Each path below is one point turned by a fixed rotation once a step. After each direction that follows a path, write how fast that rotation turns it, in degrees a step (0 if it stays still).
Each turn is a multiple of 5 degrees from 10 to 175, or 0.
Each row of a path follows its step; steps can be skipped.

step 0: [ 22.2  -0.2  31.0  -8.0  43.6  -7.9 -44.0   1.1  29.4  18.6  -0.7   7.6
  -0.6   3.0 -28.7 -26.9   5.4  11.5   2.9  -5.9 -13.1  29.3  -1.4  -6.3
  10.6  23.4  12.4  20.9 -19.9   8.6  22.0  28.5  -9.5 -45.3  35.8  -5.8
  10.9  -5.3  -5.8  11.3  -3.1  22.0 -14.5  -7.9  20.4 -11.0  16.4  -1.3
   6.0   8.4 -12.9  13.0   2.7  23.4  11.8   7.3  -6.4 -25.3  22.1]
step 1: [ -2.8  27.6 -10.7  17.5  -4.8  27.2   4.1  -0.3 -19.1  29.9   3.9   4.1
   1.2   0.0 -14.7  38.9  -4.2  -1.4 -38.2 -16.1   1.0  16.7   3.6  -9.8
  21.1 -24.0  -1.9   1.3 -30.3  29.4 -14.0 -28.8  33.6  18.4  35.2  -6.5
  15.5  27.3   3.2  17.1  11.3  35.7  -2.4  23.2  -8.0   6.6  -8.7  18.2
  15.9  23.1  22.2  -0.7  14.9  18.7  -6.2 -19.1   6.1  18.1  -5.9]
step 3: [ -0.6 -19.5  19.0   7.1  13.5  -8.9 -32.7  -7.9  10.7 -36.9   4.0 -13.3
  -8.0  24.4 -34.3   6.7  10.2   0.3  13.6  16.3 -20.0   6.5  11.4  35.1
   1.2   6.3 -12.8  -8.2   1.9   2.6 -14.6   6.6  16.0  -8.7 -29.7 -16.4
 -40.4 -43.9  -6.4  -1.5  30.6  20.0 -15.0  17.3  -4.7  -2.9 -25.0 -50.2
  14.7   0.3  16.9  -2.3   5.2  15.7  13.8  -7.5  20.5  -4.9  -5.0]
step 4: [ -6.4   4.0  -0.4  30.1  -6.9   4.6   1.3  -3.4 -13.9  10.3 -24.9 -18.7
 -16.0 -44.1  17.7   4.6  -4.6  16.8   0.7  17.5  35.4  -5.3  27.0  -0.9
  -0.3 -33.1 -26.9   8.3  11.4   3.7 -41.7  16.4  -9.6   1.7   2.2  23.1
 -22.3  25.7 -14.6 -16.6  36.9  24.2  26.1  -8.6  14.7 -21.9   6.8  -2.6
  -2.9  -0.9 -14.0  -9.9  34.3   4.5 -35.5   8.9  -4.4   3.9  12.4]
step 5: [ 15.0  26.4   8.3   9.4 -13.4  -7.0  -3.1   8.7  24.2   4.3 -12.6 -27.0
  18.7  28.6  -2.2 -26.1   2.2  20.5 -24.0  -0.3 -30.6  34.4  -3.7 -10.9
  -8.5   1.7  -5.6  25.4  -3.7 -34.0  19.4  10.3 -13.0   2.2 -17.2  -4.3
  -1.0  38.3 -38.3 -26.4 -36.3  -4.2  -7.6 -14.3  -2.5  -1.6  25.7   4.7
  13.8  -9.4  -1.0   0.5  12.8 -29.9  12.8  -3.9 -12.3 -28.6  31.5]
step 6: [-14.9 -23.3  17.3  -8.0  -3.0   6.6 -25.0   8.6   6.1  -5.7  -3.9  13.0
 -12.3  38.5 -25.2  -6.2   0.4 -23.4 -13.3 -20.0 -25.1  16.9 -26.2 -25.8
  29.9  -4.4  -5.3  19.9   6.8  45.1 -18.6   0.3  37.4 -20.0  11.3   5.5
  41.6   7.8  17.7  -0.3  30.8   0.7  -1.5  -2.8  36.2 -10.3 -25.6   4.0
  -1.0   3.9   4.5 -12.8  16.9 -15.4  15.5 -14.2  -6.7 -14.6 -13.1]
step 7: [-20.0  -6.8 -33.9  -6.4  -2.4  19.9 -16.4  -0.2 -28.9  44.5 -23.2   1.9
 -23.0  -2.0   1.3  24.2 -13.3  12.6 -10.2  -5.5   8.0  -9.4  -2.8  36.6
  21.0 -29.5 -25.7   7.0  34.4   9.3  39.8  -8.7  -7.1  13.8 -12.4   7.9
  -6.8  24.1   2.2  22.0   5.1  -2.2  -4.9  14.3   4.0  37.6   3.5  12.7
  -3.0  37.7  -6.8  17.7 -18.3  13.1  -4.8  15.0 -23.6   4.5  -2.8]
step 8: [ -5.3   9.5 -14.4 -14.7 -15.3   8.8   0.0   1.3  45.2  15.5  26.5 -22.4
 -11.0  -8.9  14.6  -6.9  36.4   7.2   6.6 -31.1  -0.1  26.5  -6.4  35.6
  -4.2  19.3  -7.1 -18.4  -6.9 -31.3  17.7  -7.6  -0.8 -37.6 -20.0 -16.3
   4.5 -37.0 -32.7   2.3   1.4  16.5  26.0   2.6  -0.6   4.6 -19.1 -15.4
 -15.2   9.1  13.3 -12.3  -6.4  12.2  23.7   5.1  24.3  -2.3  28.0]
step 10: [-29.8  -3.6  -8.4 -11.6  10.0 -15.1  18.5 -41.5  -5.9   0.8 -21.7 -20.6
   8.0 -17.7 -21.8   5.3 -30.5  -4.4  10.8  -8.0   5.7   9.4  19.6  -4.2
  -1.9 -14.7  26.2  33.1  12.4 -19.0  10.3  42.2 -46.2  -7.6  -1.3  16.2
  -4.5  49.5 -19.2  -9.5  -3.6  14.1  11.7  -6.2   9.7 -15.4   2.9 -14.4
  16.2 -13.6  10.9  24.4 -13.7 -14.0   8.9  15.2 -19.3  17.6  10.9]
step 11: [-10.8 -18.9   9.9  -3.1 -20.4   3.2 -11.1  22.2  24.3 -14.4  14.0 -10.4
   9.1   6.9  -6.1 -20.1 -19.8  52.8 -22.8 -20.0 -47.2  12.3  -5.4  -1.2
 -21.6  -2.7  -4.6  14.7 -51.1  11.4   9.8  -7.4  38.0   0.0 -14.6   7.9
  17.6  -6.1 -13.8  -0.6  33.7  -8.1   7.6  -5.4   0.4 -21.6   6.2  -4.3
  29.2  -2.1  -6.1  29.7 -17.0 -13.3   6.5 -18.2   7.2   8.9   5.0]
Speeds:
[  1.4  -5.2 -10.6   2.5   0.7   4.6  -1.3  -6.2  -3.3   4.0   2.1  -5.6
   2.5   2.5   3.1  -1.5 -10.8   5.0  -4.2  -0.1  -0.5   1.1  -8.1  -2.0
   1.5  -4.6  -1.7 -11.0   1.1  -5.3  -9.1   5.9  -3.2  -2.9   4.8   6.2
   4.1  -3.2   2.1   1.0   3.2   7.1   0.7   1.2 -12.7  -0.2   5.7   0.8
   9.1   6.0  -3.9  -4.1   0.1  -0.5   5.7   6.6  -2.5   6.1   4.9] -> 115
[  7.6  -6.2   2.7  -7.9  -3.8   6.3  -1.7  -1.4  -5.4  -1.1   3.8  -3.6
   2.1   0.8  -9.7   6.4   5.2   3.4  -1.7   6.1  -1.5   6.1   1.4  -0.3
   4.8   6.1  -3.3   3.6   3.3   0.5  -4.7  -6.0  -1.9  12.0  -4.9  -5.7
  -2.6   3.0   1.4  -7.5  -2.5   2.8  -1.6 -10.0  -5.5   6.7   0.8   3.0
  -1.2   1.1   3.9   4.5  -0.8   1.1   4.8  -2.9   1.4  14.1   5.9] -> 175
[ -3.1  -2.8   3.4   5.0  -2.3  -4.6   5.5   4.1  -3.4   7.2  -6.0   9.4
  -5.5   0.7   2.0   0.5   2.1  -5.1   5.2   8.2  -0.6   7.5   2.9  -3.6
   1.1  -1.3  -2.0  -5.3   4.3   0.7 -11.5   0.9   8.1  -2.4   3.5   0.0
   8.9   1.7   2.9  -2.3   2.2   2.8  -9.6   0.7  -0.4   1.4  -4.3 -10.0
   4.3   4.4  -5.3   6.7  -3.6   7.1  -2.1 -11.4   5.0   1.9   0.8] -> 130
[  5.1  -3.6   4.9   6.4 -11.0   6.5   1.9  -2.4  -0.5  -8.7   2.9  -7.9
  -3.9   0.5  -5.2  -3.8   0.3   2.8   5.5  -5.0   0.1   1.0  -5.8   1.4
   4.0   8.2  -7.2  -6.8   2.3   5.2   0.6   1.9  -3.4  -9.7   5.3  -6.3
   2.6  -3.0  -2.4  -7.9  -4.9  -6.3  -2.9   1.6  -0.2   0.0   6.6   4.4
   4.9  -3.0  -2.9   2.2  -5.7   0.6   1.5  -5.1   5.3  -8.9  -8.7] -> 120
[ -0.7   5.2   1.2   4.9   8.4   1.3  -8.2  -0.5  -5.6   7.8   7.1 -10.0
   2.7   1.9   4.1  -4.8  -1.9   0.1   3.3   2.8  -6.6  -2.1   7.0  -0.6
   0.3   3.4  -3.3   3.1   6.7  -1.2  -9.1  -3.2  10.6  -4.0  -4.0  -5.3
  -8.9   4.4   4.0  -0.1  -5.9   7.2  -7.4   1.8   3.4  -1.3  -0.6   8.4
   5.4  -5.6   0.9  -8.2   2.8   3.0  -4.1   1.3   2.0  -2.5  -4.0] -> 25
[ -3.4 -10.7   5.8  -8.4  -1.4  -0.8  -5.0   4.0   8.5  -0.7  -2.6  -2.3
   1.4   2.8   3.2  13.0  -0.9  -9.8  -5.3  -3.4  -0.5  -4.8   2.7  -5.8
  -1.4  -9.6  -1.0  -7.0  -4.6   5.8  -2.0   1.2  10.4  -0.5   0.7  -2.1
  -3.9  -5.3  -2.4  -3.6  -0.2   6.5   1.4  -4.0  -0.7  -3.8  11.8   4.0
  -2.1  -0.4   1.8   0.9   2.6   3.2   2.1   0.3   8.2  -2.5  -4.0] -> 135
